Each path below is one point turned by a fixed rotation once a step. After each direction that follows a path, write how fast that rotation turns it, in degrees a step (0 if it stays still).
Each turn is a multiple of 5 degrees from 10 to 175, or 0.
Each row of a path follows its step; steps can be skipped.
Path 1:
step 1: [ -6 -29  13  29  -4   9 -37  -4   7  17  -9  20   7   1   2  -9 -10  24
  14  21   6  -4 -16   0 -24  -8 -15 -20   8   6  -6  15  27  10  27 -14
  -2  22  26  14  -2  18 -13 -10  19   9 -16  -5]
step 2: [ 27 -20  -9   4 -22  -3  -6   3  24 -15 -24  21   2   3  -7  -9   2  -6
 -14 -11  37  16 -11 -16  -6 -31 -15  -9 -14  20 -31   1   4  -6  -4  15
  -9  16  16  -7  -1   7  28   0 -22 -20  11  14]
step 3: [ 13  -4  10   1 -21  21 -13  20  -4   8  -8 -35 -13  -3  -4 -17  19  -6
   0 -33   1  18 -13 -26  15   8   5 -12   7 -32   1  -1  -8  -6 -22 -11
 -19  26  -1  -3  -1  34  -6   5 -18  15  21  -1]
step 4: [ -8 -23 -14  13  -5 -13  -7 -15  -4  -1  -6 -25  -7   7 -25  -4  17   7
  19  12  -5 -13  -7 -38 -16   1  34   7 -22 -16  17  20   4  -9  16   7
  -6 -15 -12   8 -18  16 -31 -13 -17 -28   0  -3]
step 5: [ 11  10  16  25  -9 -10  12 -28  19  12 -17  20  40   5   7 -17  23  24
   4   5   7  -1  -2 -11  -7 -24   1 -18  -7 -16  26  23   7  11  33  -3
  -1  -7  14  -4  17  12   3   0  15  12  11 -15]
step 6: [ 15   7   1  25 -25  21 -31  11   5   3  -5  11 -16  -5 -25 -21 -11  12
   1  19   9  14  18 -12 -11  -8 -12 -28 -13  23 -15 -19  11  -4  23 -10
  17  16  10 -35 -12  12  19   1   6  -4  15  -5]
step 7: [ -5 -21  -5 -23 -13  13  -5   5  19   4  -9 -11 -14  -6 -11 -32 -17 -11
 -12  -5 -11  18 -50 -12   8 -27  -1 -22 -14   4   1 -14 -24 -10  -3  22
 -20   8  21  -5   3  23 -13   7 -10   0   4  16]
step 9: [-23  -6   0  27 -11  -2  -7 -24 -14  42   6   0  21   2   1 -17   6  35
   3   3  24  -1 -23 -31 -12   0   3   8 -18 -26  -1   7  31  10  10  -9
  17   3  -1  -3  -5   3 -10   3 -17   3 -21  -4]
step 10: [ 34  12  19   3  -2 -24  -6   5   5  -7  -9  26  14 -15  -7 -31 -14  10
  15  12  24   3  -8  -4  -8 -20  17 -17  -4  19  -8  19  18   8  27  -8
   7  15   0  10 -10  31  10  27  -3 -20  14  11]
step 11: [ 32 -29   2 -17 -21  25 -27  22  23  -1  -5 -12  10 -13  -1 -23  -7   9
 -24 -27   3  18   9 -20  -7  13 -10 -30  -4  17  18  -1  -9  16   4   9
  -5  11  15  -7 -18  15  -1 -14  -7  11   6  -9]
step 12: [-11 -43 -14  12   0  24 -31  -5   0 -19 -19  -2 -22  21  -9   6  -7  15
  13 -11  -5 -16 -21 -21 -11 -16   4  -5 -12 -28  -9  -3 -16 -27  10  -2
 -22  11   1  25  -1  18 -10  -8  -5   6  18   4]
[ -3  -1   4   3  -2   0   7  -5 -12  -3  -4   3   7 -10  -2   4   5  -3
   7  -3  -6  -3  -4  -2  -4  -4   4   7  -3   1   5  -8  -1  11   3 -11
  -2   1   1  -2  -6  -1   1  -3   0  -2  -2   1] : 80
[-8  3  5  5 -6 -6 -3 -1  2  7  1  7 10 -4  3 -1 -3 -5  1 -2  4 -8  7  8
  2 -2 -1  0 -8  0 -2  9  0 -9  0 -3  5  5 -1 -4  1  4 -4 -8  6 -4 -4  2] : 85
[  1   1  -6  -5   1  -1   7   7  -2   0  -1   6   1   1   2   0   3   7
  10   1  -1   1   2  -1  -3  -7  -7  -1  -5  -3 -13   5   6   1  -5  -7
   8  -2   7 -11   5   0   4   6  -6   3   1  -2] : 95
[ -6  13  -1  -3 -10  -1  -1  -4   0  -4   0   5  -4   6  -3 -10  -6  -7
  -1  -4   6   1   3  -4  -1   4  11  -3   7  -1  -2  -5   1   3  -4  -6
  -1   4   1  -5  -2   0   1   9  -1   0  -1   6] : 100
[ -4   7  -4  -3   2   6  -2   9   3   0   0   3   2   0  11  -4  -5   3
   2   2   1   3   2  -1 -16  -3   1   0   2  -2   7  -1  -6  -1   6  -2
   2 -11  -1   1  -5   4   3  -8   4  -1   8   3] : 65
[ 1 -4  2  0 -6  4 -9 -6  3 -3 -7  8 -4 -1 -2  1 -3  3 -1  2 -9 -9  3  1
 -3 -6 -8 -1  3 11  2 -1 -4 -2 -8  1 -4 -2  1 -3 -3  0  1  1 -1 13 -3  9] : 70
Path 2:
step 0: [-10  11  -1  14  10  22 -30  36 -13  10 -27   5  13 -24  16   9  25  21
  27  -6   4  19  23 -13   7  12   3  -3  41 -15  19   5 -11 -11  17  -9
   5  12  -4 -10   4 -24 -29  -6 -11 -35   3  21]
step 1: [-11  34  32  27  -4   1 -11   6  -4   3  14   7  10 -16  -6  14  20  30
  10 -29   4  24   6   4   3  19   0  -7  22  -4 -21   5  -4 -10 -17  15
  36  33  -5  -9  -8 -45 -19  19  10 -15  -2  18]
step 2: [  4  37  25  33  23  13   5 -18   9  12  -8   3  -7 -14  -4 -13 -11  14
  18 -25   6   4 -26  -4 -25  -4 -27 -20   3  12 -16  15   1  -2 -16  45
   7  13  15 -16   1  -1  -4  18  -1 -18   4  44]
step 3: [ 19  36 -15  11  29  46 -22  -9  14 -15 -19   2  -8 -18  24  -6   3   7
  14   9   7   1  -7  -4 -24  19   6   9  17 -10   6   5  -4   1  24  32
  -1   2  25 -16  17  19 -15   0  13  -3   0  44]
step 4: [  2  37  -2  -9  10  27 -32  -2  28 -17 -12   5  25   7  -7   2  -8 -12
  -6  13  11  26  -2   7  -8  48  12  10  26 -17 -20   2  -9   4  24  20
  34  -3 -13 -13   2 -22 -23   9  20   7   8   3]
step 5: [-32  15   1   9   6   8 -18  -5   1  26 -22   9  28  16 -36 -44 -14 -18
  15   3   9  18 -14   0 -12  20 -19 -31  23  -4  -9  14 -20   7  13  17
  33   3 -12  -5 -19  -8  -7  19   1  -3  15  10]
step 6: [-16  10  -9  18  16  39 -18  -1 -38  23   4  13  14 -27  -5 -32  18   8
  20   8 -18  -5  -8   8 -18 -10   2 -19  15 -17  31   6 -26  10  28  14
  24  13   3  -2 -22   4  10  19   0   6   4  25]
step 7: [  7  25  33  -2  30  27 -16  16  -1  -3  24  16  26 -45  14   7   5  19
 -11  11 -28  -3  -9  13 -11  11   0  13   5 -10  15   8  -6   8  26  18
  17 -12 -17 -15 -30 -28  -1  26  -7   3  -5   5]
step 8: [-14  11  48   1  24 -12  -8  20  22   0   1  25  13  -8   9 -28 -17  26
   8  13  -5  10 -14 -15  -7  47 -23  -2   4   3   1  29  15  -4  14   6
   0 -15  -9  -5 -29  -1 -16  16  -7 -25  -3  22]
step 9: [  5  11  19  18   8  11  -5  -2 -17 -14  10  19 -10  12 -12 -28  -9  38
  34  15  -6  21 -14 -21  -9  37  14 -16   6 -17   6  11   4   5  29  -8
   5  34   4  18 -13  21 -12  -4  18 -19   2  37]
step 12: [-19  -8  14  23 -12  19 -31  25   7   4   6  -8  13 -17  13 -29   5  21
 -18  18  14  27 -17  -9  10   9   8  -9  16 -45  13   6 -40  -6  -7  -9
  22   8  11  -7   5  11 -20   4   9 -23   0  32]
[  5   2   1   4  -2   8   9   5   9  -3  -5   1  -5   3   4   2   7   1
  -9   4   0  -4  -4   0   4   2  -3   1 -10   1  -5  10   5   7   7  -1
   3  -6   6   2  -3   4   2   4   6  -6  -2   3] : 70
[  0   8   5  -2   1  -1   3  -6   4  -5   7   5  -8  -2   4 -11  -2  -2
  -1   6  -4  -1  -1   4   1   7   0   4  -2   3   5  -3   7  -5  -5   6
  -8   2  -8  -2  13   2   2   1   2  -5  -1   3] : 65
[  4   6  -6  -6   9   2  -1   7   3   3   1   0  -3  -1  -4   1  -2   4
  -1   1   2  -6  -2  -7  -6 -14   1   6  -2  -7   6  -4   2   1  -5  10
  -6  -3   2   2  -4  -4   7   5   5   5  -5   3] : 90
[  6  -1  -9  -2  -3   0  -3   3   1   3  -8   4  -2   0   6  -6 -11  -3
  -3   6   2   3  -1  15   3  -3  -4  -3   1  -2   5  -4  -7   3  -1  -1
   3   6   2   3  -3  -6   0   1   8  -7   3  -7] : 55
Path 3:
step 0: [ 27  14  -1  20  -4  18  -3 -21   6  -5  -9  31  32  18  -5 -14  14 -26
  12  -3   7   6 -30 -14  -5   3 -17  15  12  12   1   9  -9 -30 -14  19
   2 -34   5  -7  -5  24 -11   0  12   5   6 -37]
step 1: [ -5 -13   7  14  -5   4   3 -20 -31   7  -1   4  25   9   4 -16   5 -17
  22  24 -10  -3 -16 -11  -1  13 -30  -8 -35  -1 -35 -27   2  23 -16   2
   8 -38  10   3  -2   7 -20   7  18  11   7 -25]
step 2: [  0   5   7  10   7   6  21   4 -10   0  15   9 -17  40   2 -26  -6 -24
  -3  -5 -16 -13 -12  11   5 -18 -31 -22  -6 -12 -30 -15 -25  11   5 -17
 -14 -19 -16   5 -33  -7   3  12  16  22  31   3]
step 3: [ -6   5   7  16 -31  43   8 -11  -4   0  37   0   5  23  -9  16  -6 -17
   2 -22 -14  13   7  -7  15 -11 -36   6   1   7  20   8   0  -8  -9  -6
  10 -18   8   0 -30 -10  25   6  12  19  29   6]
step 4: [-24   0  64 -16 -15  16 -13   3 -16   7  19  -9  -4   9  13   9 -25 -14
   3  -1  -7  18  -8 -14  11  12  -3  -8  -3  23  10 -15  27  17  -9  20
   1 -27   1 -11 -22 -10  -1 -12 -10  14  13   2]
step 7: [ 12  -2  30  13   7 -18  -9 -10 -10   0  16  13 -10 -13  -5   7  -1 -22
  16 -18  19 -29 -11 -13   5   8 -12  -6   8  -9 -30 -18  25  37  -2  -3
   4  -1 -23  21 -12  14   0 -30   8  40 -13  -9]
step 8: [ 10  14   6   7 -28  -2  -1  -1 -22  37  18  18 -22 -10   1  -2   4  -4
 -10 -44  20 -24  -1   0   0  22 -45  -9  14  -8 -13   3 -11  13  20  -2
 -10  12  -2   2  -5  -1   7  21  25  19 -14   5]
step 9: [-22   8   7   7 -14  -1  -4 -23 -11   1  14 -33   3 -13   9  35 -18 -23
  -8 -20 -14   2 -34  -9  14  21 -39   2  16 -11  17 -10 -12 -13  25   5
  -4   6 -16  -6 -10 -14   5  18   4   7 -32   6]
step 10: [  7  12  24 -14   8  -6   9 -11 -11  -4  -4  16   3  -3  27  30  -1 -22
  -5 -16   0 -17 -37 -28   3 -16 -11 -28  17  14  29 -24  -5  -8  14  43
  10   7  -4  19 -12   0   5  -6 -16  -1  -7 -15]
step 11: [  4 -12  -1 -14 -17 -24  17   2 -27  12  17  31  -6   3  20  17  16  20
   1  10  -9 -10 -15 -26 -27  28 -10 -11  -3 -13   6   5 -13 -17  22  37
   7 -21  26   9 -15   9  14  10   1  -5  -7 -24]
step 12: [-18  -3  11  11   2 -36  13  -2 -24 -26   6  -6  -4  26  -6  21   7 -10
  11  31  -8 -12 -14   1 -25  16   0  18   2 -16 -12   8 -16 -34  18  11
   1 -10 -18  12 -23  11  -4  -6  11  39 -14 -11]
[  2  -8   6   0   4   6  -6   1   2   4  -4  -1  -3   1   9   3  -6   7
   6   7  -3  -6   7   0  -3  -7  -2  -4   2   4   2   4   5 -10   2  -9
   3 -10   0   3  -1   0   0   2   4   7   2   7] : 35
[  2   5  -4   4   6   1  -3  -6   8  -7   9  -4   2  -5   0   1  -1  -7
   2   2  -5   7  -2  -1  -1 -13  -8   2   4  -3   1   8   3  -5   0   3
   9   6  -4  -2  -3   8   1  -3  -4   1   2   4] : 110
[ -3   8   4   4  -4  -2  -4  -8  -6   7   5   1   0   0   2   4  -1  -1
  -1 -12  -2   6   8   6   4   4   6  -4   1   4   7  -1   2  -8   0  -7
  -1   3  -8  -5  -3   0 -10   2  -4  -3   3   2] : 70
[ -4   3   5   9  -3   4   1   4  -3   0  -2  -2  -5   3  -1  -1   3   1
   3 -10  -1   1   3  10  -3  -5   5   7   0   2  -6   6   1   4   4   5
   8  -9  -3   3   2   2  11   5  -9   1 -10  -1] : 80
[ -3   2   1  -3   0   3   6   2   0   6   5  -7  -4   1   0  10  -3  -4
  -3  -4  -2   4  -7  -4  -4 -10   7  -9 -10  -4   4  -1   3  -3   2   5
  -5   0   4   2   4  -9  10   5   3  -2   6   2] : 55
Path 4:
step 1: [ -6 -10  -3 -50 -22  18  -1 -28  -8   2  -4  38 -15  15  14  -4   9  -7
   3 -13   2 -24 -18 -12 -29  -7  34  19   0 -11  15 -23  13  11  -6 -14
  12   1  -6  10  -2   4   8  22 -18 -22   9   3]
step 2: [ 18  -7  20 -13  15  -9 -13 -14  11  -7 -14  29  -4  -7  -2  12 -10 -18
 -20  14  21  -3  25  -4 -17  15 -14 -23  19  -5  11  17  -2  28 -13  -5
  40  -2   3   2  -1  -7  26  -7 -11   7 -50   8]
step 3: [ 12   5  -9 -17  28  16  19 -11 -10  13  16 -14  11 -16   0   0   9 -21
   3   4 -13  46  -4  36  14  -4  -2  -5 -20  15   9   9  14  16  -2 -28
  31  12 -15  31  -2   5   4 -23  27  -5  -1  13]
step 4: [  7  22 -19  10  33   4  18  25  15  38 -21   3  -5  -5  -8 -17  17  18
  21   7  -5  -6  -3 -17  18 -15 -11 -13 -42 -18 -17  -9  -9   2  -7  23
  17  -7   3  -2  14 -13  25 -10  -2 -27   3 -15]
step 5: [  2 -20 -16  -6  -5 -11  14  -8  -3 -16  16  20  -6  41  15 -27  13   6
  36   6  26   7  14  -5   3   7   4  16 -21   0   0   3  -8 -14  -7  17
 -19  12  12   9  37  23   2   9 -17 -19   5  37]
step 6: [ -2 -27  -8  35 -18  12 -25  -4  -9  -1   5   2 -11 -11  17  -2 -33  20
   8  21  17  20   8 -11 -19  15 -10   2   6 -27  -1   8 -23   3 -39 -14
   9   8 -38 -32   0   4   3   2  -4  -1 -12   9]
step 7: [-10 -34  18  -6  20  -6  -1 -12  -8  -1 -14 -35 -14 -12  -7   1 -24   8
 -13 -11   3  37  -4   3  -6 -23 -23  17  15  23 -20 -23  10 -11 -23 -12
   9  37  21  11  -7  -9 -12  12  16 -12   9   2]
step 8: [-14 -13 -34  11  17  -8  -4  24  19  -2  13  -6  11 -20   0   4  20  -5
 -37 -29 -24   4   0 -22  -9  -4 -18 -20   8 -10 -11   1  15   0  -7  49
 -12   8 -13  17   7   8  12  16  19  -8   5 -22]
step 9: [ 10 -19 -10  -7  -2 -11 -27  28 -11 -21   2  17  17  12 -18 -16 -19  -9
  23 -10 -12 -23 -12  -1   5 -12  30  32  10  15 -13  23  29  -6   4  22
   4  -3 -13  22   4   5  20 -13 -20   0  33   7]
step 11: [  6  -5  24  20  15   5  15  -6  -6  -3  35 -22   8 -22   6 -18 -14 -24
  -4  -6 -30 -13   4  36  26   5 -11  -4  15  24 -23   3 -10  -5   3  -9
  -2  14  27 -26  -3 -11 -19 -13 -10  -1 -20  25]
step 12: [-17   5 -15  22   0  36  -1  -3  -7  25  10  -8  12  10  -1  -1  28 -21
  -5  -3 -16 -24 -41  -9  -1   4 -15  16 -17 -25 -36 -19   4   8   7  -5
  -5  -6  13 -12 -15  18 -14  11  35   8   4 -14]
[  4   3  -2   2   9  -1   6  -1   2   2  -6  -8  -8  -8   3   2   2   3
  -4 -10  -7   3   1   0   5  -2   3   0   1  -7  -7   1  -3  -7   3  -6
   4   9   0   3  -3   2  -9  -7   3   7  -5   3] : 90
[ -4   4   0   3  -5  -2  -1   6  -3   2   8   5   0  -5  -4  -4   2   2
  -2  -4   3  -9  -1   0   1  -5  -4   0   7   4  -6   6   2  -1   5  -5
 -10  -5   6  -3 -11  -4  -3   4   6  12   4   4] : 20
[  2  -8  -1  -5  -2  -4   4 -10  -2  -2   6  -4  -2   8   9   2  -5  -3
   6  -3   0   3  -4   6   4  -5   3   4  -4   8   0   1   9  -1   6  -4
  -2   8   8   5   0  -7   3  -2  -5   4   7   2] : 170
[ 8 -2  2  3 -3  4 -4  6 -3  6 15 -2 10  0  7  6  0 -6  2  2  0  5  1 -2
  1  7  9 -6  4  2 -4  1  1 -3  2  4  1  1 -8  0  4  6  0 -2  5  7 -2  6] : 125
[  5 -12   0  -2  -5   7   2   0  -3  -3  -1  -1  -8   1   2   0   2  -5
  -1   4  -8   2  -1  -9   8   4   3   1  -1  -3   3  -8  -6   1  -9   1
  -5  -4   9  -9  -9  -1  -1   2   0   2  -1   8] : 65
